Each path below is one point turned by a fixed rotation once a step. After each direction that follows a path, write how fast that rotation turns it, in degrees per step (0 if it stays still).
Each turn is a multiple of 5 degrees from 10 to 175, or 0.
Each row of a path follows its step; steps can be skipped.
Rotation 1:
step 0: [ -2  23   5 -40   3   5  -1   3  12   1   4  21   6 -44  -2 -38   1  29
 -26  -3  -8  -2   2 -25  17  20  -2   5  19   0   0  10]
step 1: [-15  12  16 -37  12  15  24 -21  14 -27   5 -12   3   8  22 -17   0  34
 -22 -10  12  -2 -14 -17   8  17  21 -24   9  19 -11  -8]
step 2: [-24  11  19 -48  24  -1  -7   8  17 -20  26  16  16 -22  -3   0  -6  12
 -28  10   9   1 -21  13   1  -8  20   7 -12  14  24  -8]
step 3: [ -8   5  18 -44  10  14  15  28  12 -20  35 -24 -16   2  15 -17   0 -12
   2 -18 -14  12 -19 -16   4 -10  11  -1  17  10  20  20]
step 4: [  2   2  12 -22  -5  29  -1  -5  31   8  20  11  11 -14  33  -2 -18 -22
 -22   5 -14  10 -19  -6  10 -25  47  -3  -1   2  -6  14]
step 5: [-19   3  15   4  12  24  -7  20   8  -2  24  -6   3 -16   8 -24   3  -1
 -15  -8 -36 -36 -17 -35  22 -30  13 -13 -14   0   6  -3]
step 6: [  9  28 -23 -12  -6  22 -15 -13  21 -10  15   2  27  -7  14 -40  27 -19
 -23 -11 -18  -8 -21 -14  -7  -4  14 -16  16   3  14  -9]
step 7: [-25  33  31   1  -7   6   2 -16  12 -12  21  -7  32  14   7 -10  -6 -17
   2   9  -6  -6 -22 -38  -6  -4   9 -12  -3  15   7 -38]
step 8: [-10  20  -1 -21   1 -29 -20   3  23  14  32  -8  27  -8   2 -44   2  -5
  11  10 -22  13 -17  -9 -18  -8   0   2 -26  20  10  -2]
step 9: [ -7  21  12  -6 -32  10  -1 -10  22   9  33   9   3  13   3 -34 -31  -3
  19 -21   2  10  -2 -31   4   2  -1 -12   1  32  12  22]
[  3 -11  -1 -10   3   0  11  -4   5  -4   4  -4  -2  -6  -2   0   0   4
  -5  -3  16   6   7   0  14  -2  -5   3  -7  -1   4   0] | 35
[  6   3  -9  -7  -2  -2 -10  -4   7   6  -3  13   7 -10  -1  -1   1  -4
  -9   6   2   6   2  11  -5  -1   5   8  -1  -3   1   1] | 170
[ -3   2   5  -4  -5   9   8  -9   4   4 -11  -3   1  10   1   7  -4  -3
  -6   5   1   6   5  -2  -3  -5   7   1  -2   5 -14  -9] | 125
[ -2  -6   7  -4   8   9   1   7  -1  -3  -5   4  -5  -1   0  -4  -7  14
   2  -1   8  -1  -4   7 -13  -4   7   6  10   2  -1   6] | 35
[  3   8   8   3  -3   1   8   6  -7  -1  -6  -9   6 -12   1  -1   3  -9
   5   7   6  12  -7  -2   2   1   1   7   8  -6   3  -2] | 95
[  2   2   1  -7   9  -5   8  -7  -6   4   4  -3   2  11  -1  -3   0  -7
  -1   4   2 -12  -2   8  -2   7   3   9   4   4  11 -10] | 70
Rotation 2:
step 0: [ 10   8 -32  10   8  -7   0   2   2 -26   8  35  -9 -20  -3 -40  -5   4
  -9 -22   2  -2 -24 -16 -32   0   7  12  -3   4 -26  -7]
step 1: [ 14  10 -11 -24 -19  14  25   5  16 -16 -32  11 -14 -22 -10  -6  18   1
  -5   1   8   2 -28  -3 -19 -43  -1  20 -14 -14   1  -4]
step 2: [  8  39   3   6   0  -8   1   8   7   3  -1  20 -11   2  16  15  -1  15
 -22 -30   4 -18  -6  -9   2 -46  -8  15  14 -19 -32  -8]
step 3: [ -1  27 -21  18  -3 -24  -1   2  10 -35  15  34 -15  -3   7 -17  13   0
  -4  -8   1   1  -4  -9 -46  -5 -21  16 -10  -1  -5 -17]
step 4: [ 26  18 -29 -24 -45   2   6   5  23 -12 -21  19 -26  -5  -8  -2   1 -10
 -23   0  10   0 -13   1 -19 -21  17   2 -10  -2  -4  -8]
step 5: [ 13  -4   0   4  -5   4  -6  11  13 -21   1  40 -12  -1  10  17  -3   4
  -6 -12  -1 -34 -14   2  -2 -43  -8   8  10 -19 -40   6]
step 6: [ 22   0 -14  24   1 -17  13  -2  27 -17  -6  20 -14   8   4  -7   2  11
   6 -26   7  -9  -2 -22 -38 -17 -23  29 -10  11   2 -24]
step 7: [ 28  13 -21 -25 -24  10  -2 -17  -2 -11  -4   5 -19  -7   8 -16  -4  -3
 -31 -22  15  -1 -31  -7 -23  -3  12  15 -17 -11 -27 -20]
step 8: [  5  18   3  10   2   5   4   7  15 -31  -9  28   1 -22 -10  -5   8   9
   5 -14  12 -17 -25  16 -13 -45  14   9  -9 -16 -30  16]
step 9: [ 14  29 -15  17  10  -3  13   9  34   1 -20  10 -28   0   1  -5   4  19
 -11  -6  -6  -2  -9 -25 -28 -30 -23  21  20  -7  -4 -18]
[ -8  -1  -6  -2  -1   8  -3   4   5  -3   0   7   0   0  -8 -12  -3  -1
  -7  -2   4  -3  -7  10   0   6  10 -12  -8  -6   8   1] | 100
[ 11 -17   4   8   3   7  -3  -9   9  -5  -2 -10  -1   3   0   0  -5   2
   2  -4   5  -3  -6   3  -3   6   5   4  -3   3  -8  -1] | 45
[  1  -1  -1  -9  -2  -6  11   1   3  -3   4  -9  -4 -12   3  -8   0 -12
  -5   1  -6  -9  -3   6  -2   6  -2   4   4  12   1  -7] | 115
[ -1  -1   8  -2 -11   8   6  -5   3  -2  -7   0  -4   5   7  -3  -1  -6
  -7   6  -3  10  -6 -16   0   4   1   4  -4  -2  11   1] | 125
[  6   4  -8  -4   0   5  -4   2  -1  16 -11  -4  -4   3  -5   9  -7   2
 -11  -3  -3  -1   4   8  -6   4   1  10   3  -1   7  -1] | 140
[-11  -7  -5   8  -1   7  -5  -2  -9  -1   3   7  -2  -5   5   2   5  -5
  -8  -5 -14   1  -3   4   2   6  -4   7   0  -2 -10   8] | 145
[ 10   3   4  -6  -3   2   6 -13  -1   0  -1   0  12   2  -5   7   8  -4
  -9   4  -4  -6  -4   7   7  -7  -1  -6  -7  -2  -3   8] | 115
Rotation 3:
step 0: [ -9  28  29 -23 -38 -34 -20   5  19  -9  19  10  11  11  -2  15  16   9
  21   8 -14 -18  12  13 -12   4   8 -13  -2  -5  20  -5]
step 1: [ 18  -7   4 -22  -8  -2 -11   1 -27  28  24   6 -22  30 -31   8   4  15
   8   8   5 -12   9  25  -1  14 -10 -28  12   1   1 -30]
step 2: [ -7  31   4 -13   7 -22 -10  -5   3  13  23   5  14  31   4 -10  -2  -5
  -6  41 -21   2 -18   4  -1  32   1  -8 -19 -19  26 -17]
step 3: [ -1  11  25   9 -21   3 -27   9  -7   4   3  16  -3  24 -28  -5 -12   2
  26  23 -14 -39   2  24   5 -13 -17 -29 -14  10  16   9]
step 4: [  7  34  11 -22 -10 -15  21   1  -3  12  16  -8 -37   1 -17 -11  11  -5
   6  13  -5 -28 -23   8  -3  20   4 -16  18   7  32 -22]
step 5: [ -7  -3  46  -9 -35 -14   2 -18 -13  21  -5  20  10  27  11  -5  -6  14
 -12  34 -21 -10  13   7   0   8   8 -15  -4  -1  13 -21]
step 6: [ 25   3  20 -29 -17 -19 -15  16  12   5  40   2   7  11 -11   8   7 -10
  20  14   2 -43  -8  32  -4   1   4   0  -3 -21   6  -5]
step 7: [ -3  15  -9 -12 -17  -8  -8 -13 -14  48 -11   7 -18  17 -11  10   6   9
  10  12  -3  -3  -4  24   8  23 -14 -33  -5 -24  24 -16]
step 8: [ -1  23  15  -6 -19  -9 -12  -4  17 -13  15  18  12  51  -4  -6  12   6
   6   9 -21 -13 -13  19  -6  23  15  -5 -21  20  25 -15]
step 9: [  3 -15  21  10  -3   4  -2   1 -25  24  29  -2 -14  18 -33 -15 -16 -13
  11   6 -16 -44  -1  14  -8  11 -11 -27  -2  -7  17 -13]
[  4   6  -7   2 -14  -2  -5  -6   1  -1  -5  -8   2   2   4 -10  -5  -7
   0   5  -5  12   6  -4   2  -2  15  -8  -1  -4  -1  -1] | 135
[ 10   2  -5  -1  -2   6   8  10  -3   2   5  -4  -7   3  -2   3 -13   0
  11  -3   2  -1   6   4 -15   0   0  -1   8  -3   0   8] | 130
[ 10  -6  -1  10  -9  -3  -7  -3   2  -4  10   5   3  -4 -12   6   1   2
   6  -1   3  -8   3 -13  -1  -9   4   4  -7   1   4   0] | 130
[-5  0  3 -6 -8  8 -1 13 -4 -5 -4 -1  6  8 -4 -1  6 -1  2  4  8  0  2  8
 -1 -6  8  4 -9 12 -9  3] | 140
Rotation 4:
step 0: [-10 -25 -11   7 -14  12   8 -27  20  -7 -16  19  31  27  -3 -20   1   4
 -19  18  -9  -8  12   5   7 -27 -12  10  10  16  22  16]
step 1: [ -8  12  14  33  -5  12  -4 -26  -7  -2  12 -18   4  19   7   0  -7  -5
 -28   4  -6  11   7  -1 -12 -10 -35 -12   4   1 -37 -30]
step 2: [  3   9  -8  16 -13  -2   4   2   0 -17   9   1  -3  18   5  18 -31 -11
 -22 -25  35 -13  -4  20 -10 -28   5  20 -27   3   3  20]
step 3: [ -7 -15  -3   9 -22 -16   5 -26   8  -1 -17  14 -22  -3 -15   5   1   3
  -8 -16 -38   0 -19   2  16  -7 -34   9 -18  16 -11  25]
step 4: [ -4   6 -14  13  -3  41 -25   3  20   1 -19  -2  16  19   2  18 -12  12
 -12  13   3   3 -24 -23  -1 -12 -19  -5 -15  29  11 -18]
step 5: [ -2   1  14  10  -2  17  12 -31 -14 -14  36  -7  17  20  -1 -12  17  -2
 -16  -2  10  -1  19 -21  18 -34  -6   7 -23  16   1  19]
step 6: [ -7 -14  -4  36 -17  -3  -8 -22  22 -16  -2  27   5   6  10  -4 -15 -14
 -27 -17   1  -6  17   5 -16   5 -27  23  25   1   0  -3]
step 7: [ -4   7   7   0 -13   0  16 -11  -1   9 -18 -28   1  31  -7   0 -38  -2
 -30  11 -10 -14 -10  26  -7 -13 -21  -9 -30   7 -11  -2]
step 8: [ -7   1 -22  26 -16 -10 -22  -7 -10 -20  10  -1  -8   1  -4  31  10   5
   1 -13  11  19 -24   3   2 -41 -11   3 -17  23 -20  10]
step 9: [ -3   3   4   9  -7  41  12 -13  27   1 -10  25 -18  14  11  -5  -2   4
 -11 -27  -3  -6 -13 -25  18  -4 -19  16 -26   1  16  18]
[ -1  -8  -1  -9   1 -10   9  -3  -4  -9   6   7   0   7  -6   0   6   4
   8  -3   1  -1  -7  -4 -11 -11  -5   5   4  -2   5  -5] | 130
[ 4 -5  4  1 -2 -3  8 -3 17  5 -1  8  1 -5  5 -9 10  2 -1 -9  5  3 -4  8
 -3  6  4  7  0  8 -3  9] | 115
[  3  -5   3  -5 -14  -1   0   5  10  -7  -2   0  -4   0  12   2 -12   8
   0   5   3   3   4 -14  -4  -3   8   0   0  -3  -5  -1] | 155
[  2   4   7  -1  -2  -3  -8  -4   3  -7 -15  -5  -7  -6 -12   7   2  11
   2  -9   4   1  -4   6   2  -3   3   0  -8  -7   1  -2] | 70
[ -1 -12  11   0   5   4  -2   0   0  -8  -7  -7  10   2   2  -4  11   1
  -5   2  10  -4   7  -8   9   2  -6   2   7  -2   3  -2] | 70
[  8   1   2  -7  -5   5   0  -1  -2   5   4  -6   3   9   1   9   9   8
  -8   9   0   7 -10   8  -1   2   4   0   6   7  -7 -10] | 110
[  0   1  -1  -3  -9 -10   4   0  -4   4   2  -2  13  -3  -9   2  -2  -4
   3   9  13  -6   3   0   7  -5  10   3 -10   8   0   5] | 135
Rotation 5:
step 0: [ -1   9  10  30   9  26  18 -15 -28   1  10  10  26 -23  13 -20  -6  -1
 -14   1  -6 -15  -2  -1 -12  -1 -13 -29  16 -31 -13  -2]
step 1: [ -2  11  -2 -43   9   8  18  21 -24  -8 -16 -10  -9  10   0  -7  -2  -3
 -19   9 -10  12  23 -19  19 -21 -14  11  32   8 -11  12]
step 2: [ 25  11 -24  20  -8  24   3 -26  10  15   2  -2  -3  31 -12   2 -27  -8
  12 -16   4  24  11   8 -14  11  12  20  14   2 -24  -4]
step 3: [ 19 -16   9   6  40   6 -25  42  -3   8 -13 -12  14  -2 -25  -3  -9 -22
  10   2  -1  14 -20  -2 -11 -17   9  -3  -2 -11  23   0]
step 4: [-11   8 -12   9  -8   3   4  15   4  -4 -17  51   9  -8  20   7  18   2
  10  -8 -35   5 -10  14  -2  12  21  -2  24  24  12   3]
step 5: [-23   0   3   9   4   9  15 -22   4  -5   4 -12   2 -14 -14 -30  -4   1
 -25   5 -41  -9 -27 -20 -12 -16  12  18 -15 -14 -13  15]
step 6: [-17  -7 -29   1  -8 -18   8  19 -52  -4   1   4   7   8   6  -1   6  25
  -9   3  26  24   4 -13  -2  -3  10  13  12 -21 -14  -4]
step 7: [ 36  -2 -19 -26 -20  26   2  -4  -5  -3 -20 -21  -8 -10 -19 -29   4  -2
  10  -8   6  -7  -7   2 -19  25   7 -19  12  12 -18 -12]
step 8: [ -5 -15  11   4  28   7   9 -11 -15  -7   8  10  21  16 -10  -3 -29 -22
  33  35  -9   5   4   3   3   2   0 -25  25 -17   7   1]
step 9: [ 22   9  -2   6  -7  -9  19  24 -13  -1 -14  28 -13 -13  -2   4 -19 -29
 -23  -2 -22  -5   2  12  -8 -27 -18  21  15  28  -2  -4]
[ -9   4  -8   1  -5   1  -5  10   3   7   8  -8   7  -8 -13  -3   1  -2
   7  -5  12   6   1   5  -4   4  -2   0   0   5  -2   1] | 90
[ -4  -2  -9  -5  -2  -6  -8  -7   1 -19   0  -5  10  -9   9  -1   5   4
  -4  -2  -2   3  -4   4  -7  -2  -3   1  -1  -6  -3   2] | 55
[ -5   9   3   2  10  15  -9   2   8  -2  -3  -1   2   5   3   6  -1   1
  -7 -15  -2   4   3  -2   1   0  -3   9   6  -3   8  -3] | 40
[  6   5  -4   0   3  -7 -12   2   1   3  -2  -5 -11   7  -3  -2   5  10
   3   0  -2   5   7  -6  -1   0   1   2   0  -8 -18  -4] | 80
[  0 -11  -9   8   3   8   6 -12   9   4  -5  -4  -4  -3   1   0   8  -1
   7  -9  -1 -11   3   0  -7   1  -2   3   2   7  -7   0] | 140
Rotation 6:
step 0: [-16  24  16  30  -7 -17  16  34  10  17  20   8  30  25 -12  -7  -9   8
  13  12 -17   3 -17  16   0 -23  17  -2  10 -15   1  20]
step 1: [  5   6  -1 -16  12 -29 -21   2   1 -13  49   3  27 -34  -4 -29   3  10
   3 -23  25  19   6  -3   0  11   9  -1   0  -4  12 -13]
step 2: [  7  -3   2  21 -18 -12  22  -3  23 -23  27  25 -12 -15  11  -6  -4  -5
 -27   2  -2 -47  -7  11  -6  -8 -14 -24 -15 -11  -7  18]
step 3: [ -9  43   1  15  -5 -25   4  37 -23 -23 -12  11  28  -9 -10   8   3   8
 -13  12  17   6 -26 -13  -3 -24   1   2  15  14   3  -2]
step 4: [ 13 -22  -6 -24  21 -31  -1   6  38  14  20   8  33  -4  -3  -3  -5  -7
  -4  -4  12  22 -18  10 -16  -1   2 -41   0   8  -3   8]
step 5: [ -4   4  26  42   8   0 -13  14  18  -6  11  21 -13 -32   8 -14 -21  13
   0   9  16 -30 -19  -6 -10  22  19   2 -16  17   9  11]
step 6: [-34   4   8   6 -28 -54  -6  11  -3  -5   3  19  25  12   9  12   2   6
  -7 -15 -10  -6 -11  14 -11  -4 -13   6  28 -12  22   6]
step 7: [ 27  17  -2   1   4   4  20  15  21   6  19  20  28 -12  21  -3  10  24
 -16 -23  24  23   3  -7 -15   0  37 -20  -6 -22   1  -3]
step 8: [ -3 -20  21  26 -17 -21   1  10  10  -4  21  -2   9 -47 -13   3   3 -13
  21  -8   6 -29 -19   2   1 -28  -1  -5 -23   4 -18   0]
step 9: [-23  28   9 -22  13 -33   8  25 -10 -12   2   6   3  -3   7   1  30  -3
 -22  10  29 -20  -7  19 -13   6   4  -2   2   6  25  32]
[ 4 12  0  0  6  6 -2  6 -7 -5 -1  0 -7 -6  1 -3  5  6 -6  1 11  5  4 -8
 -5  7 11  9 -1  8  8 -1] | 175
[-4 -1 -2 11 13 13  9  3  5 -2 -3  8  3  4  5  0 -5  2 -4  8  2 -4  8  7
  4 -2  9 -3 -3 -7 -7  3] | 145
[ 11  11   6   9 -13  13  -2   3   1   7   2   2  -6  -2  -1  -2  -1  -1
   7   7  -3  -2 -12  -2   1   1   2  -6   4  -2  -3   2] | 140
[  5   3  -2  -7   3   5   0  -7  -1  12   8   3   6 -14  -5   7 -12   5
  -1  -7  -2   9   7   5   0   1   2  -4   2   4  -6   2] | 115
[-14   4   1   2  -1   8  -6   3   1  -2   0   2 -10  -4  -5  11  -3   1
  -5  -6  -3 -13   2  -2  -2  -6  -9   1  -3   3   7  11] | 115
[ 5 -1  3 -8  8 -1  1 -2  2 -7 -9  9  0  2 -8  5 -6 -5 -3 12  8  0 -8 -5
  4  5 -9 -5  4 11 -6  4] | 55
Rotation 7:
step 0: [-12  35  14  -1  12 -41  -1  30 -26  -6   1  -4 -17   2 -12  32 -11  20
  30   8 -19  -2   2   7   7  -9  13  -3  -1   9  15  31]
step 1: [  8 -10   0   0 -15  -5  14  21  -1 -19  -3   4   2  -4 -23 -20  15  27
 -17  26 -14 -40  -1   7  10  12  32  -6  30  -1 -23  30]
step 2: [ 29  13   1 -32   4   1  10   6 -13 -20  21 -20   6  21  10  -2  21  19
  -6  19  21 -10   4  28 -26 -13   5  21 -26  29   4  14]
step 3: [ 15  12  -1 -33   2 -26 -10   4  -3   9 -18  40   0  -3  -5 -16  15   1
   7  26  12   3  -1  26 -26  -2  10  23  20 -28 -11 -28]
step 4: [ 11 -17  37 -11 -10  -1 -30   0   6 -14   9  13 -22   1 -14   2   4   1
   7  -3  18  30   4  31  11  -1 -14  17  30  11  34  24]
step 5: [-13 -18 -15 -22  20 -14  20  -6 -12  -7  18  43   1   0 -24 -19  16  16
  -9 -11  -6   4  15  14  26  33 -12 -14   8  21  13 -18]
step 6: [-16 -17  19   0  26  14  13 -23 -19 -35  15  -7  32 -22  -6  -1 -11 -12
 -11  29  19  -2   4   9 -23   3 -37   1  12   1  10   0]
step 7: [ 13  10  11 -32  34   1  -1  12 -13   8  18 -16 -22 -44  -1 -11  14 -13
   3  14  -6  30   7  -7  11  14 -14 -19 -15 -26 -16 -18]
step 8: [ 11 -26  17  11   5   0 -21 -26  34   6  -7 -18 -14 -22 -40   5 -12  10
 -23 -11   8 -17  10  21   7  -6 -25  -9 -15 -23 -14  -7]
step 9: [ -7  -9 -16   1  45   3  42   1  44  -6  16  -4 -13  14  -2  30   4  -2
  -3 -15   0  29 -13  14  13 -14   4  -5 -13  -8   2  -7]
[ 3  1 -2  0 -2 -3  4  5 16 -2  5 -3  0  1  1  2 -7 -2  4 15 -3 -7 15  3
  7 -7  8  2 -7 -3 -1  0] | 45
[  1  -1  -2  -3   3   6   1  -1  -5   7   1 -12 -10  -6  -5  -8  12  -8
  -1   8   3 -12   2  -4 -12  -6   0  -2  -2   5  -5   0] | 70
[ 3  6  7  9  5 -3  3  0  1  9 -3  9  6  7 -7 -8  6  4 -5  0 -3  4 15 -8
 -5  6  3 -2  3 -4 -9 -2] | 160
[  7  -8  -3  -1 -13   2 -11  -2   4  -3   7  -6  -3  -1  -4  -4   6   8
 -10  -7   0   0   5  -1   6  10   6  -9  -4   6   1   1] | 110
[  6  -6   9  -2  -2  -3 -17   2  -5   3   5   4  -7   1  -3   8   0  -3
  12  -3  -8  -2   2  -3  -6  -3  -1   0  -4 -13   0  -6] | 90
